In the data rows, 128 means zero.
Some points:
[73, 98, 182, 120, 156, 112, 83, 111, 101, 181, 105, 153, 106, 47, 154, 141, 110, 154, 143, 138, 150, 139, 87, 123, 139, 149, 132, 112, 94, 69, 155, 96, 147, 131, 40, 144, 112, 189]
[98, 111, 122, 103, 134, 162, 62, 162, 149, 159, 110, 156, 130, 190, 131, 121, 128, 181, 144, 61, 136, 162, 114, 129, 118, 142, 218, 131, 152, 154, 100, 178, 188, 151, 127, 151, 143, 130]
[85, 94, 117, 113, 139, 67, 109, 85, 177, 113, 84, 125, 178, 113, 121, 138, 80, 182, 154, 135, 89, 71, 95, 237, 89, 183, 149, 148, 101, 125, 106, 199, 152, 144, 175, 129, 126, 142]
[165, 113, 135, 106, 105, 184, 68, 131, 109, 161, 128, 111, 149, 120, 127, 83, 69, 75, 147, 160, 150, 100, 93, 155, 134, 100, 116, 150, 114, 188, 134, 103, 130, 182, 137, 91, 131, 110]
[130, 194, 130, 168, 120, 147, 58, 109, 147, 107, 143, 183, 136, 131, 196, 145, 132, 107, 124, 154, 101, 178, 119, 140, 130, 117, 102, 111, 99, 109, 139, 141, 80, 178, 123, 204, 117, 114]
[99, 86, 110, 113, 144, 162, 119, 157, 169, 174, 105, 92, 123, 95, 86, 174, 150, 74, 173, 127, 135, 113, 119, 129, 130, 78, 154, 149, 152, 124, 174, 149, 90, 116, 146, 123, 173, 159]
[104, 146, 74, 110, 167, 69, 135, 148, 150, 110, 167, 80, 118, 158, 166, 146, 85, 115, 134, 158, 80, 163, 124, 134, 159, 88, 167, 133, 147, 145, 124, 140, 86, 140, 127, 132, 65, 130]
[120, 148, 105, 98, 130, 72, 145, 121, 106, 142, 136, 94, 140, 105, 102, 128, 107, 69, 69, 197, 161, 197, 130, 151, 173, 124, 121, 152, 102, 103, 75, 141, 142, 102, 151, 81, 148, 186]
[104, 169, 151, 117, 106, 143, 115, 91, 90, 156, 168, 96, 54, 155, 115, 104, 98, 129, 140, 147, 95, 113, 145, 205, 173, 45, 88, 134, 123, 113, 123, 143, 135, 128, 100, 156, 131, 171]
[167, 162, 118, 168, 125, 143, 141, 155, 93, 172, 136, 60, 165, 53, 155, 142, 107, 99, 96, 151, 89, 96, 187, 107, 85, 136, 121, 143, 112, 135, 102, 159, 95, 202, 93, 132, 147, 150]
[157, 122, 178, 120, 152, 155, 138, 107, 144, 143, 102, 85, 123, 156, 91, 113, 70, 138, 150, 92, 94, 160, 159, 138, 97, 153, 107, 152, 122, 79, 147, 151, 140, 74, 139, 123, 118, 126]
[106, 185, 141, 109, 122, 64, 158, 122, 62, 143, 121, 196, 184, 170, 114, 107, 99, 187, 76, 88, 167, 113, 94, 91, 199, 107, 167, 100, 158, 142, 148, 86, 83, 122, 179, 114, 144, 105]
[126, 111, 99, 133, 80, 100, 91, 132, 176, 119, 145, 160, 66, 111, 122, 156, 193, 187, 131, 174, 114, 125, 203, 161, 104, 81, 137, 88, 84, 93, 138, 129, 99, 111, 61, 66, 164, 110]
[101, 136, 96, 134, 153, 157, 86, 127, 190, 100, 115, 145, 114, 71, 31, 44, 140, 116, 184, 90, 162, 95, 113, 68, 153, 151, 155, 98, 136, 90, 132, 98, 127, 118, 141, 92, 78, 78]
[116, 102, 124, 159, 174, 156, 101, 161, 102, 66, 125, 173, 134, 144, 120, 165, 67, 128, 69, 100, 107, 80, 157, 137, 133, 159, 122, 115, 133, 123, 139, 155, 157, 66, 119, 154, 118, 174]
[110, 126, 188, 91, 116, 138, 142, 226, 113, 88, 80, 115, 119, 138, 159, 158, 123, 105, 111, 192, 144, 140, 178, 171, 113, 115, 115, 133, 130, 80, 120, 100, 155, 196, 122, 126, 59, 53]
[146, 155, 80, 97, 117, 143, 150, 122, 101, 123, 122, 156, 128, 121, 116, 108, 120, 112, 123, 110, 134, 183, 134, 119, 131, 183, 152, 124, 95, 112, 165, 106, 119, 169, 115, 121, 137, 174]
[94, 129, 131, 193, 173, 154, 197, 114, 175, 125, 140, 195, 113, 149, 122, 145, 108, 156, 121, 194, 137, 93, 125, 41, 149, 170, 157, 165, 101, 136, 128, 115, 170, 129, 118, 155, 167, 135]
[142, 87, 123, 107, 84, 121, 127, 114, 186, 119, 156, 88, 145, 130, 122, 161, 115, 171, 115, 92, 176, 130, 139, 125, 142, 149, 86, 114, 120, 82, 89, 121, 69, 197, 163, 88, 203, 136]
[172, 129, 154, 66, 178, 216, 153, 136, 115, 205, 145, 187, 138, 109, 183, 130, 174, 132, 117, 134, 110, 116, 144, 103, 100, 120, 110, 110, 158, 117, 120, 124, 129, 132, 177, 96, 135, 149]
[87, 87, 148, 155, 91, 124, 153, 112, 130, 132, 80, 102, 141, 156, 103, 77, 130, 144, 157, 141, 128, 164, 145, 117, 94, 143, 94, 74, 134, 139, 126, 183, 117, 132, 106, 94, 156, 129]
[132, 96, 84, 126, 136, 119, 143, 141, 140, 91, 156, 99, 121, 94, 158, 64, 119, 177, 79, 139, 94, 125, 95, 114, 106, 104, 140, 123, 188, 103, 149, 124, 186, 135, 167, 146, 102, 143]
[129, 105, 115, 48, 136, 98, 118, 114, 95, 107, 139, 175, 107, 94, 127, 136, 79, 95, 170, 67, 5, 114, 119, 102, 121, 130, 89, 130, 169, 146, 104, 99, 198, 122, 110, 122, 161, 135]
[128, 154, 178, 123, 74, 153, 157, 98, 138, 102, 143, 134, 85, 151, 181, 125, 134, 62, 102, 120, 166, 152, 146, 114, 158, 170, 141, 173, 164, 129, 100, 190, 136, 73, 149, 90, 98, 107]
[155, 103, 138, 133, 114, 193, 166, 141, 183, 88, 141, 78, 167, 140, 146, 165, 138, 145, 125, 95, 163, 162, 108, 139, 180, 168, 119, 88, 143, 180, 133, 72, 107, 90, 122, 150, 113, 137]
[133, 121, 173, 188, 96, 156, 116, 136, 119, 138, 192, 172, 156, 127, 69, 119, 112, 103, 122, 83, 134, 142, 55, 119, 71, 83, 116, 150, 97, 110, 120, 117, 127, 114, 124, 134, 74, 123]
[172, 99, 145, 165, 154, 62, 139, 163, 147, 167, 70, 129, 103, 107, 79, 129, 116, 142, 80, 148, 104, 175, 155, 128, 173, 127, 132, 128, 152, 119, 112, 101, 128, 116, 111, 97, 140, 91]
[180, 88, 115, 116, 149, 106, 120, 105, 106, 116, 57, 125, 127, 212, 153, 72, 196, 139, 125, 121, 130, 98, 104, 139, 120, 103, 93, 188, 140, 112, 79, 153, 86, 126, 87, 178, 142, 175]
[117, 148, 73, 184, 109, 159, 194, 95, 88, 164, 111, 97, 103, 124, 164, 187, 140, 139, 145, 105, 140, 136, 121, 112, 135, 99, 142, 157, 89, 124, 139, 94, 162, 126, 162, 122, 63, 121]
[109, 104, 34, 113, 178, 107, 142, 101, 85, 127, 139, 153, 114, 135, 127, 126, 101, 89, 147, 166, 154, 133, 164, 113, 49, 108, 129, 89, 169, 99, 101, 95, 129, 63, 188, 182, 122, 66]
[161, 129, 128, 103, 95, 134, 103, 63, 135, 112, 80, 86, 150, 118, 172, 164, 133, 143, 123, 131, 140, 187, 116, 84, 82, 83, 77, 189, 162, 183, 144, 169, 148, 125, 125, 173, 139, 118]
[148, 159, 156, 145, 172, 80, 121, 133, 125, 72, 127, 126, 157, 121, 85, 132, 121, 119, 180, 87, 164, 160, 146, 165, 136, 93, 168, 113, 142, 115, 164, 102, 153, 105, 129, 103, 175, 136]
[95, 100, 120, 124, 114, 145, 73, 115, 96, 116, 151, 61, 199, 149, 125, 137, 174, 139, 143, 145, 156, 83, 125, 104, 164, 163, 90, 132, 130, 107, 134, 152, 135, 108, 101, 81, 159, 112]
[134, 171, 165, 104, 153, 168, 150, 153, 85, 100, 147, 130, 158, 100, 70, 145, 192, 137, 134, 202, 120, 135, 100, 146, 178, 139, 140, 87, 157, 157, 90, 123, 111, 118, 142, 158, 127, 134]
[141, 125, 152, 162, 139, 129, 196, 63, 135, 111, 134, 143, 95, 140, 104, 155, 127, 87, 86, 148, 104, 88, 129, 141, 83, 125, 179, 124, 208, 173, 117, 79, 144, 111, 140, 100, 107, 123]
[155, 73, 166, 158, 154, 119, 140, 198, 116, 124, 131, 147, 82, 112, 189, 102, 145, 158, 103, 100, 133, 86, 126, 130, 170, 91, 152, 128, 77, 168, 117, 165, 108, 116, 131, 173, 191, 62]
[95, 142, 156, 101, 162, 97, 169, 173, 125, 138, 124, 140, 141, 119, 138, 96, 126, 150, 163, 97, 118, 100, 176, 133, 102, 123, 135, 134, 78, 169, 74, 73, 148, 103, 136, 133, 59, 140]
[130, 187, 109, 79, 111, 79, 144, 130, 187, 97, 135, 148, 109, 176, 87, 118, 136, 140, 64, 91, 150, 99, 153, 142, 96, 129, 74, 136, 123, 157, 125, 120, 118, 111, 91, 123, 135, 119]
[92, 106, 146, 147, 131, 161, 131, 96, 110, 198, 152, 152, 93, 148, 128, 133, 188, 135, 71, 95, 91, 112, 148, 161, 138, 187, 110, 182, 104, 186, 178, 113, 78, 175, 142, 149, 161, 124]
[180, 112, 143, 167, 110, 127, 116, 75, 146, 137, 126, 133, 140, 144, 156, 143, 172, 76, 170, 122, 139, 100, 161, 59, 111, 157, 101, 60, 82, 141, 175, 128, 183, 157, 139, 142, 115, 172]
[161, 155, 124, 149, 56, 109, 92, 169, 136, 121, 137, 117, 108, 127, 127, 84, 130, 144, 156, 179, 129, 148, 136, 125, 141, 164, 138, 146, 150, 76, 148, 68, 86, 82, 107, 156, 167, 137]
[103, 153, 69, 164, 141, 98, 120, 136, 110, 95, 130, 116, 130, 125, 119, 147, 146, 160, 217, 102, 187, 143, 57, 133, 96, 141, 66, 140, 140, 173, 140, 202, 149, 149, 140, 65, 92, 127]
[185, 120, 78, 126, 89, 118, 158, 152, 109, 168, 163, 148, 160, 149, 122, 104, 148, 118, 170, 128, 140, 92, 140, 134, 186, 125, 151, 124, 136, 115, 143, 159, 126, 138, 74, 178, 78, 90]
[151, 128, 141, 138, 109, 122, 104, 147, 111, 108, 126, 79, 52, 150, 119, 160, 121, 133, 129, 171, 145, 139, 106, 97, 90, 146, 167, 131, 56, 123, 136, 91, 81, 122, 164, 115, 89, 87]
[110, 170, 114, 137, 130, 112, 156, 144, 132, 142, 126, 120, 130, 129, 185, 145, 145, 106, 95, 117, 121, 133, 59, 138, 100, 140, 152, 55, 120, 82, 139, 128, 143, 121, 95, 118, 190, 115]
There is one direction along which these points spread out most. How far along it is each point below, from 0 to 99? 50 is the average, and the first point above lies past it. One standard deviation of the points above along it is 16.
[117, 148, 73, 184, 109, 159, 194, 95, 88, 164, 111, 97, 103, 124, 164, 187, 140, 139, 145, 105, 140, 136, 121, 112, 135, 99, 142, 157, 89, 124, 139, 94, 162, 126, 162, 122, 63, 121] 46
[142, 87, 123, 107, 84, 121, 127, 114, 186, 119, 156, 88, 145, 130, 122, 161, 115, 171, 115, 92, 176, 130, 139, 125, 142, 149, 86, 114, 120, 82, 89, 121, 69, 197, 163, 88, 203, 136] 74
[161, 129, 128, 103, 95, 134, 103, 63, 135, 112, 80, 86, 150, 118, 172, 164, 133, 143, 123, 131, 140, 187, 116, 84, 82, 83, 77, 189, 162, 183, 144, 169, 148, 125, 125, 173, 139, 118] 70
[85, 94, 117, 113, 139, 67, 109, 85, 177, 113, 84, 125, 178, 113, 121, 138, 80, 182, 154, 135, 89, 71, 95, 237, 89, 183, 149, 148, 101, 125, 106, 199, 152, 144, 175, 129, 126, 142] 46
[98, 111, 122, 103, 134, 162, 62, 162, 149, 159, 110, 156, 130, 190, 131, 121, 128, 181, 144, 61, 136, 162, 114, 129, 118, 142, 218, 131, 152, 154, 100, 178, 188, 151, 127, 151, 143, 130] 42
[95, 142, 156, 101, 162, 97, 169, 173, 125, 138, 124, 140, 141, 119, 138, 96, 126, 150, 163, 97, 118, 100, 176, 133, 102, 123, 135, 134, 78, 169, 74, 73, 148, 103, 136, 133, 59, 140] 27
[95, 100, 120, 124, 114, 145, 73, 115, 96, 116, 151, 61, 199, 149, 125, 137, 174, 139, 143, 145, 156, 83, 125, 104, 164, 163, 90, 132, 130, 107, 134, 152, 135, 108, 101, 81, 159, 112] 67
[133, 121, 173, 188, 96, 156, 116, 136, 119, 138, 192, 172, 156, 127, 69, 119, 112, 103, 122, 83, 134, 142, 55, 119, 71, 83, 116, 150, 97, 110, 120, 117, 127, 114, 124, 134, 74, 123] 41
[126, 111, 99, 133, 80, 100, 91, 132, 176, 119, 145, 160, 66, 111, 122, 156, 193, 187, 131, 174, 114, 125, 203, 161, 104, 81, 137, 88, 84, 93, 138, 129, 99, 111, 61, 66, 164, 110] 73
[146, 155, 80, 97, 117, 143, 150, 122, 101, 123, 122, 156, 128, 121, 116, 108, 120, 112, 123, 110, 134, 183, 134, 119, 131, 183, 152, 124, 95, 112, 165, 106, 119, 169, 115, 121, 137, 174] 51
[157, 122, 178, 120, 152, 155, 138, 107, 144, 143, 102, 85, 123, 156, 91, 113, 70, 138, 150, 92, 94, 160, 159, 138, 97, 153, 107, 152, 122, 79, 147, 151, 140, 74, 139, 123, 118, 126] 45
[155, 73, 166, 158, 154, 119, 140, 198, 116, 124, 131, 147, 82, 112, 189, 102, 145, 158, 103, 100, 133, 86, 126, 130, 170, 91, 152, 128, 77, 168, 117, 165, 108, 116, 131, 173, 191, 62] 59
[116, 102, 124, 159, 174, 156, 101, 161, 102, 66, 125, 173, 134, 144, 120, 165, 67, 128, 69, 100, 107, 80, 157, 137, 133, 159, 122, 115, 133, 123, 139, 155, 157, 66, 119, 154, 118, 174] 31
[167, 162, 118, 168, 125, 143, 141, 155, 93, 172, 136, 60, 165, 53, 155, 142, 107, 99, 96, 151, 89, 96, 187, 107, 85, 136, 121, 143, 112, 135, 102, 159, 95, 202, 93, 132, 147, 150] 82
